(in the rows, 128 means zero)
Each named move below is a turn or a mirror, shown by a few rows before and after it. Which moves, in which order, take the first row of each later pair to the second? The first pair is answered.
guzi:
[126 133  98 108 211 137 114 151 123 120] => [142  87 103 139 129  88  95 175  90 121]
[108 119 129 126  98 140 161 120 152 116] => [107 119 128 125 100 142 162 119 153 115]
[140  97 153 123  94 115 116 162 115 119] => [126 138 148  96 167 160 133 141 146 119]
[130 145 126 127  97 158 150 104 128 146] => [132 140 127 130  89 153 148 107 124 147]
Gud:
[139 117 126 117 103  93 145 143 105 112] => [140 106 131 139 100  94 122 139 106 113]
[131 118 116 130 154 132 113 131 120 130] => [129 125 115 118 155 131 125 133 120 129]
[149 124 117 120 117 102 144 161 109 132] => [150 116 121 137 110 102 128 159 109 133]
lopu:
[ 98 159 150 106  94 104 133 166 143  99] => [ 88 171 149 117 145 137 109 147 165 100]
[131 133 132 137 128 137 119 121 141 152] => [136 129 132 129 107 122 131 131 133 150]
[132 120 162 171  53 114 118 114 140 122] => [123 169 147  90 102 132 196 120 149 114]

Each pair is two moves apart.
[126 140 136 151 109 144 129 110 139 142] => [126 148 134 133 107 141 151 115 138 139] : lopu, guzi
[131  94 122 146 193  94  76 189 121 136] => [138  86 120 130 146  65 105 206 103 133] : guzi, lopu
[135 128 162 118  70 115 126 119 152 153] => [129 135 165 133  99 138 104 102 168 156] : guzi, lopu
[141 130 135 113 120 126 157 124 101 132] => [143 110 141 147 115 123 120 122 100 134] : lopu, guzi
[137 107 107  97 176  97 132 174  90 115] => [134 114 107 101 198 111 123 164  99 116] : lopu, Gud
[130 136 108  84 164 118 156 151 113 118] => [133 100 120 158 152 120  76 138 115 125] : lopu, guzi
[113 119 130 106 134 148 159 138 113 112] => [119  96 135 136 102 135 132 139 106 114] : lopu, lopu
[115 125 123 121 100 103 140 146 114 143] => [108 129 128 151 140 135  98 122 137 149] : guzi, lopu
[165 135 127 147  63 102 136 122 133 129] => [152 148 129 171 134 148  95  95 163 132] : lopu, lopu
[120 109 120 142 184 133 104 130 107 129] => [129  91 119 138 138 100 118 150  84 127] : Gud, guzi
[130 124 134 145 116 127 121 125 123 134] => [126 141 132 128 139 140 134 120 133 134] : guzi, Gud
[126 134 164 121  76 146 149 118 115 138] => [122 131 168 149 104 166 113 102 129 142] : lopu, lopu
[140 118 102 154  98  91 120 163 101 131] => [127 135 103 169 169 134  88 137 129 133] : lopu, lopu
[140 122 113 156 148  91  96 136 113 133] => [144 122 113 148 126  78 109 142 106 132] : guzi, lopu
[105 155 162 107 115 162 138  99 166 136] => [108 156 158  90 108 150 160 112 156 133] : guzi, lopu
[125 127 117 119 119 122 150 132 125 132] => [120 128 119 138 144 140 125 119 137 135] : guzi, lopu
[100 138 136 119 111 143 150 125 135 128] => [102 121 140 146 102 140 121 123 133 131] : lopu, guzi
[134 142 143 134  86 155 164  95 152 128] => [131 147 142 136 105 167 157  90 160 128] : guzi, lopu
[129 120 112 115 175 127 112 141 119 130] => [134 114 110 104 152 109 128 154 105 129] : guzi, lopu
[150 164 153 106 121 172 177 113 151 143] => [147 165 152 107 141 179 169 112 155 142] : guzi, lopu
[118 128 132 131 157 155 105 129 139 128] => [123 136 126  93 130 133 152 147 124 124] : lopu, lopu
[115 123 142 161 151 141 111 120 120 136] => [112 147 136 121 158 144 155 125 123 135] : lopu, guzi
[126 122 122 117  82 147 149 117 141 113] => [122 133 120 108 105 159 154 112 150 112] : Gud, lopu
[117 123 122 123 153 130 123 137 138 116] => [117 122 124 130 153 132 119 133 140 117] : lopu, guzi
[139 150 138 147 128 150  96  75 119 143] => [136 172 133 106 130 150 141  80 119 140] : lopu, guzi
[159 130 143 116  89 116 148 139  79 122] => [160 117 143 133  91 113 125 141  76 122] : lopu, guzi
[138 139 136 140  68 110 144 120 132 148] => [139 139 133 133  68 105 149 127 127 145] : lopu, guzi
[100  85 121 107 197 150  82 138 120 141] => [106  96 113  54 159 120 149 163  99 135] : lopu, lopu
[142 110 129 146  83 119 129 123 118 137] => [137 116 133 162 104 140 109 107 133 140] : guzi, lopu
[129 147 128  83 151 141 169 136 141 134] => [141 105 138 129  75 104 136 147 116 140] : lopu, lopu
[149 151 142 145  86 131 119  59 165 123] => [150 148 142 140  71 121 127  66 159 122] : lopu, Gud
[118 139  96 129 143 154  75  78 126 138] => [120 159  86  70 127 136 144  98 114 132] : lopu, lopu
[129 111 127 134 124 118 121 146 108 128] => [127 111 131 145 131 126 108 138 114 131] : guzi, lopu
[116 130 123 107 166 131 142 138 122 125] => [118 125 122 108 165 128 142 143 119 125] : guzi, lopu
[122 143 130 133 169 156 114 112 156 123] => [133 139 122  92 117 112 170 145 126 117] : guzi, lopu
[134 154 124  91 156 145 141 113 126 115] => [137 125 134 147 142 145  82 103 127 121] : lopu, guzi
[104 170 112  96 225 191 133 115 162 130] => [106 141 129 165 198 196  66  96 169 140] : lopu, guzi
[140 147 103 114 148  62 143 165 146 143] => [133 146 108 145 182  88 102 146 163 146] : guzi, lopu
[122 116 124 115  95 116 127 127 119 128] => [123 115 123 113  98 114 127 131 117 127] : lopu, guzi
[120 152 146 123 145 150 131 106 163 139] => [127 150 140  95 118 125 167 128 144 134] : guzi, lopu
[122 138 127 143 136 147 118 105 148 137] => [128 138 123 114 102 119 156 126 130 132] : guzi, lopu
[138 126 144 121 117  89 136 119  96 117] => [138 122 142 127 122  88 128 121  95 116] : lopu, guzi
[136  83 127 142 106 104 137 207  91 112] => [122  91 131 177 178 151  84 175 123 117] : lopu, lopu
[136  94 133 169 108 110  81 141 112 130] => [119 157 123 104 189 156 138 124 144 126] : guzi, Gud
[144 167 113  70 170 146 169 128 145 134] => [149 112 132 176 142 145  57 109 147 143] : lopu, guzi
[137  98 132 152 126  95 101 190 137 106] => [133 123 123 105 145 101 149 196 138 101] : lopu, guzi
[138 115 116 116 139 101 128 156 100 119] => [137 109 119 140 151 111 100 146 107 122] : lopu, lopu
[140 124 138 113 132 125 145 153 112 110] => [141 109 143 140 130 124 114 150 112 111] : lopu, guzi
[130 142 144 145 180 159 102 133 150 126] => [149 105 144 148  93 102 115 167 110 124] : Gud, guzi
[133 115 131 135 140 125 104 130 117 134] => [131 131 125 105 148 128 135 133 118 131] : lopu, guzi
[112 100 132 164 140 136  81 139 100 140] => [103 139 121 106 186 155 134 138 110 135] : lopu, lopu
[135 111  95  95 165  97 138 170  90 113] => [139  87 104 136 145  91  97 164  86 117] : lopu, lopu
[127 127 121 125 101 109 157 135 111 144] => [118 132 127 158 147 143 112 110 135 148] : guzi, lopu
[141 146 137 179  62 119 139 106 136 124] => [129 169 135 178 132 161 124  87 162 123] : lopu, lopu
[139 110 125 163  84 114  76 138 106 127] => [139 114 128 162  74 116  81 133 108 128] : guzi, lopu
[137 121 127 111 116 118 135 125 121 113] => [136 114 130 134 123 126 107 117 126 116] : lopu, lopu
[132 133 116 104 166 140 146 166 126 114] => [142 102 121 133 117 112 123 177 108 116] : guzi, Gud
[126 126 125 135 158 147 108 128 129 123] => [133 121 120 108 120 118 145 149 109 119] : guzi, lopu
[144 112  95 130 114 105 124 164 106 110] => [137 115  98 153 152 131  91 146 124 112] : lopu, lopu
[121 113 139 122 193 149 103 146 143 124] => [130 116 132  80 143 114 162 173 119 119] : lopu, lopu
